rotation ticks, each row followed by its count of ticks:
The counts run from 0 to 443.
[ -2   4  -1   6 -28   4  -4  12 -19  -2   3  -1   4   5   1  -6  -7   3
   1   6   4 -10   3   2  -4 -10 -15  -2   1   6   1  -3  -9  23  -2  -9
   8 -13  11   9 -13   1  21  -8 -25 -11 -11   5  11  -1  15  -8  -2 -16
  -8   2  16  11   1  -8  -5 -20   5  -7]  118
[-12  -9 -13  15 -23 -11   4   6 -11  -2   4 -12   2   2  -4   4   0   3
  -8   3  -2  -8  11  11  -5 -15 -19  -6   9  -1   8  -1  -9   2  -9  -7
  -8 -10  10  11 -17   3  15 -10 -21  -3   2   5  13   9  15   8  -2 -17
 -10  -5   9  12   1   2  -7 -17  10   1]  151
[ -3   4  -3   2  -3  -8  -2  23 -25   3   0  -6  16   4   0   5   3  -7
  18  -5   5   5  -2   6  11   9 -10 -19   1  12  -7 -10   9  -7  -4   6
  -7   1   4   9  -4   0  -8   5  -5  20   2  11  -2  -4  -3  19 -24 -11
   1  -5   3   5 -12   0 -28 -12 -14   0]  222
[ -2  -6  -6  18  -9 -19  12   0 -14  -5  -4  -3   5   6   0   7  -5  -9
  -4   3  -3  -6  17  12  -5  -6 -20   1   7  -5 -13   4   0   4  -6  -8
  -2 -22  -3  10 -14  -2   7  -5 -18   6   0  -3   8   9  15  13 -18 -25
  -4 -13  -6  19   2  -2 -12 -12   7   6]  184
[-10   3  -7   5 -25  12  -8   9 -17   1  13 -10   0  -6   7   0  -1  17
  -1  -2   7  -3  13   6   8  -3 -10  -6  -3   3   8   0 -17  10   5 -14
   1 -11  17   1 -13   6  10   0 -23  -6  -6   5  12  10   9  12 -15 -21
  -2  -4   9  10  -6  -7  -6 -13   0   9]  121
[ -3  -7 -12  15  -8  -1  -7   2  -7  -8  12 -20   2  -2   3   1   7   2
   1  -7  -1  -6  24  17   1   2 -23  -7   7   3  -5  -2  -8  -5  -3  -9
  -9  -9  11   2 -11   4  -1   5 -21  -3   7   4  15   8   0  22 -21 -23
  -5 -15  -2   8  -3  -1 -17  -5   3   9]  360
[ -4 -11 -11  11 -11   2  -4  10  -7  -9  10 -13   5   1   0  -3   8  -2
  -6  -6   5 -11  19  21 -10  -5 -20  -1   7   4  -4  -8 -11   4  -8 -10
  -3 -15   7   6 -16   8  13  -6 -29 -10   4   0  23   5   8  12  -7 -20
  -5  -9  -2   5   2   2 -14  -9   5  -8]  65
[  3   2  -6  13 -12  14  -4   6 -12  -9  13  -2  -1  -1   5  -4  -3   1
   4  13   0   1   9   4  -1   5 -17  -5  -8   0  -3  -6 -17  27  -2 -16
   1 -10   9   0  -1   7   5  -4 -13  -4 -16   2  14   1   2   9 -25 -25
   2  -5   0   7  -4 -20 -16  -6   0  11]  382
[ -4   4  -5  14 -13   0  -6   6 -25   2 -14  -6   6   5  -5  -3   5  -3
  -8   2   7  -4  16  11   0   1  -8  -9   9   6  -1  -8   0   5   3  -6
   7 -17   1  16 -17   2  10  -9 -31  -5   0   0  15  -2  11  11  -7 -16
  -5  -5  -9  15   2   4 -19 -16   3  -4]  389
[ -1  -7   1   7  -7  -3   8  22 -20   3  -1 -11   9   9 -15  -9  -8 -12
   0   1   3  -2 -10  -6   0  -9 -18 -13  -3  -6   1  -2 -10  18 -20  -9
  -6   3   5  18  -4  -4  15 -12 -14  -7 -10   4   3   3  12  -4  -8 -10
  -9  -3  11   1 -11 -11 -20 -14  -2  -9]  29
[  1   1  -8  12 -22  -2   7   5  -4  -7  21  -8   0  -1   8   6  -8   3
  22   7  -9  -4   0   0   5  -4 -26 -10   1   1  -5   4 -12  16  -4  -4
 -10   1  14   0  -4   1   5   5   2   7  -3  12   6   0   1   4 -22 -15
  -3  -4  24   7 -10 -17  -9 -10   4  15]  144
[ -1  -3   1   5 -12 -10  -3  13  -7  -8  15  -6   2   6  10   0  -8   0
  17 -10  -2   9  11  11  -2 -13 -18   4   9  11 -26   4   4  11  -7   0
   5 -10   9   5 -13   9  13   9 -18   9  -7   4   1  -7   1   1 -11 -12
  -2  -8  27   8 -13  -3 -10 -14   7  -3]  315
[ -5  -6  -4   9 -13   3  -1  19 -19   2   4  -1   6   3  -5  -8  -2   0
   7  -1   6  10 -14   6  -2  -8  -5 -16   6  10   1  -9 -10  17 -15  -3
  -3  -4   1  19 -13   9  23  -9 -22   3  -2   5   3  -2   7 -11  -2  -2
  -1   2  22   3  -7  -3 -22 -16   5 -14]  290
[ -9   1 -11  -3 -13 -10  -5  22 -19  -5   1  -8  16  -3  -6  -2   2 -11
  -4  -5   9 -10   8  17  -5  -6   0  -3  -1  16  -4 -16   0  -1  -1   1
  -5 -18  -2  12 -13  10  15  -8 -22   8   1   5   9   3   3  10   0 -15
  -2  -5   1   3   0  11 -11 -21  -7 -16]  248
[  9   7  -2  18  -8  -1   5   5 -16   0  -6 -14   7   7  -9  -5  -5 -16
  11   5  -9 -11   0  -6   7   4 -28 -19  10  -3  -5  -2  -8  15  -7  -4
  -5   3   5  18  -3 -14   7  -2 -15 -10   1   6   9  -5   7  -2 -14 -11
 -14 -12   2   7  -5  -8 -24 -13   3   0]  354
[ -3  -6  -3   9 -15   0   0  12  -6  -9  21 -13   6  -2   6  -2  -6   1
   0  -7   4  -8  13   6   0  -9 -24   3  -2  -7  -8   6 -17  12  -7 -16
  -7  -8  12  -1  -9  -3  13   4 -18 -10  -4   1   9  17  11   6 -20 -23
  -7 -13  10   5  -4 -13  -7  -7   4   4]  327
[ -9  -3  -9   7 -28  12  -5   9 -14  -1  19  -5  10  -6  14   2   6  14
   5   1   8  -9   4   9   3   1 -15  -9  -2   2  10  -5 -14   5  -2 -14
  -3  -8  13  -3 -13   0   3   1 -15  -4   2   6  15  12  13  14 -23 -19
  -1  -1   9  13   2 -11 -12  -7  -1   7]  415
[ -3  -4   4   0 -10 -18   0  19 -10 -10  10  -2  13   9   2  -7  -5 -14
   9  -8   3   0  -2   9  -6 -15 -16   7   4  14 -21  -3   7  10 -15  -1
   0  -7   5  12 -10   2  19   1 -15   8  -3   5  -2  -1   5  -4  -4 -13
  -9  -7  24   3  -5  -1 -15 -15   2 -16]  20
[  8  -4  -2  11 -19  -7   6  16 -23   0  -4   7  14   9  -2   0  -2  -7
  14  12   1  -9 -11  -3  -2  -5 -25 -17   8   0   1  -4   0  19 -11   1
   1  -3   5   9  -9  -9   8 -11  -5  -2  -4   6  13 -11  16  -7 -11 -10
  -5   7  15  11   0 -16 -16 -11   8  -5]  409
[ -7  17  -2   0 -16  -3 -10  17 -22  -2  11   1  15  -5   7  -2  -4  -4
  13   2   9   0  -7   2  16   6  -1 -15  -5  20   2 -15  -1   4   9   2
  -3  -1   9   8  -6   0   4   7  -5  16   5  19  -7   0 -10   9 -19 -16
   3  -4  16   5  -2  -2 -17 -18 -13   5]  428
[ -2  -5  -6   7 -17  -7  -8  12 -15  -7   9   3   2   8  11   3   3   6
  17   0   0   8  15  20  -6  -6 -13   0  10  19 -14  -5  12   4   0   1
  10 -16  10   0 -15  16   3   1 -13  13  -4   6  11 -13   1  13 -16 -16
  -1   5  18  10  -7  -1 -14  -9   6   0]  402
[  5   7  -7  15 -10  14  -7   4 -20   4  -1  -5   9  -2   2  -1   9   6
  16  -3   5  -5  -1   1  14  15 -19 -27  10   2   0  -6 -14  10   1  -5
  -2  -3   6  13 -11 -11   3   2 -20  -7  10   5  13   1   6   1 -22  -7
   1  -9   1  12  -2  -9 -26  -9   0   3]  92
[  1  -9  -3   9  -8  -4   3  20 -20   8   1 -11   8   9  -8  -3   0  -2
  12  -6   0   5 -13  -2   7  -9 -25 -23  10  -5   1   1  -6   6 -19  -4
 -10  11  10  13 -10  -6  10  -3  -8   0   0   8   4   0   9  -4 -11  -4
  -6  -1  23   3 -12 -10 -23  -8   6  -3]  321
[  8   1   1   5  -5 -11  -9  15 -20 -10   8   6  18  -2  13  -1   2  -8
  11  -5  12  -9   0   8  12   6 -17 -15   4   6 -13 -10  -3   3  10   0
  -9  -3   5   0 -12 -11   0   8   0   7  14  10   7   1  -6   5 -30 -19
   9  -5  10   3   4  -9 -15  -6   1   7]  102
[ -6   9  -4  -3 -18 -10  -8  15 -18 -12  14   2  12  -7  14   2 -11  -2
   1   3  12  -8  12  10   5  -2  -4   2 -10  11  -8  -7  -4   9  14  -4
  -2 -15   7  -1  -9   4   5   6  -8  13  -5   9   2   5  -3  16 -22 -28
   4  -7   7   7   0  -6  -2 -19  -8   8]  425
[  6   0   7   5  -7 -20  -2  14 -16  -7   1   0   7   9   2  -2 -11 -11
  14  -9   0   4   6   6   0 -12 -15   1  10  10 -28   3   6  13  -4   4
   3  -9   2  13 -14   0  16   4 -17  10  -3   5  -3  -8   3  -7  -7 -12
  -3  -8  24   7  -9   0 -11 -19   6  -9]  313
[  5   0  -7  17  -4   6   4   9 -13   3   8 -18  -4   4  -7   1  -7  -1
  13   4 -11   5   6  -3   9   5 -25 -20   2  -4  -3   0 -14  15  -7  -7
  -8   7  11   8   0   3  -3   0  -6   0 -10   7   8  -3  -2  13 -25 -14
  -4  -9   6   2 -20 -15 -23  -7  -1  15]  351
[ -2  -4  -5   9  -6   9   1  14 -19   3  12  -6  -1  -7   0   2 -10   7
   2  -3   7   6   1   3   6   1 -11 -14  -9 -11  -5   4 -27  18  -1 -14
  -9  -4   3   7  -8   2   8  -2 -13   0  -9   1   6  13   8   5 -27 -17
  10  -8   5   6 -11 -19 -11 -10  -2  12]  296
[  3   9  -9  11 -21   5   6   9 -14   2  12  -6   3  -3   4   8 -12   4
  26  10  -8  -3  -4  -5  12   6 -20 -17  -3   2  -2   4 -15  17   2  -2
  -5   1  10   4   0   1   2   2  -1   9  -7  12   4  -4   4   7 -23 -12
   1  -4  16  10 -13 -16 -11 -17  -3  14]  438
[  0  -1   2   8 -11   0   6  16 -15  -6  17   5  14   4   8  -5  -4  -9
  15  11   4   5 -18  -1  -1   3 -17 -10  -7   6  -1 -10  -3  17 -18  -6
  -6   2   7   6   1  -1   2  -1   1  12  -7   9  -4   2   2   2 -28 -15
   1  -2  15   6  -5 -20 -27  -4  -6   2]  200
[ -4   1  -4  -1 -19 -20  -4  20 -27  -4  -7   1  15   1   0  -1  -8  -9
 -13   2  13 -12  11   8  -1 -10  -4  -2  -4   4  -2  -6  -1   7   8  -4
   0 -17   1   6 -17  -2  12 -10 -14   4  -3   5  10   7  10  10  -9 -28
   0  -2   2   9   7  -3   0 -23  -1  -1]  422
[  5   3  -1   4   0 -15  -7  20 -18 -14  -3   2  14   5  -1 -11  -4 -24
  -3   2   9  -8   7  13  -6  -4  -8  -1   1  14 -17 -17   0  15   1  -1
   0 -13  -2  11 -13   4  17  -6 -18   2  -2   4   9  -6  -7  -2  -8 -23
  -1  -7   3  -1   5   0 -14 -16   2 -13]  74
[  1   2  -2   1  -5 -18   5  23 -27   3 -10  -2  17  10  -8   3  -4 -17
  18   1   0  -1  -4   4   3   2 -11 -17   3  10 -11  -7  14  -1  -7   9
  -5  -3  -1  13  -6  -1  -1  -3  -4  18  -3   8  -1 -11   3  11 -15  -9
  -2   0   7   6 -13   1 -23 -17  -9  -8]  224
[-15   1  -7  10 -11 -10  -6   8 -10  -8  18  -8   0  -1   6  -2  -7  -1
  -6   4   2  11  13  18   1  -8  -2   0  -4  18  -3 -13   1   2   0  -4
  -4  -9   9   7 -11  21   8   1 -14  20  -4  11  -4   3 -12  16 -15 -26
   0  -6  13   4  -5   4 -13 -16  -3   5]  164
[ -5   0  -4  14 -10 -11   4   0  -8  -9  17  -1  12  -4  15   6   1  -8
   5   0   2  -5   8  13   2   5 -18  -2   2   1 -14  -2  -3  -2   0  -7
  -8 -13   1   1  -8  -5  -2   9 -10  13  10   3   0  12   1  16 -34 -27
   1 -17  -2  14   4  -7 -16  -5  -1  10]  187
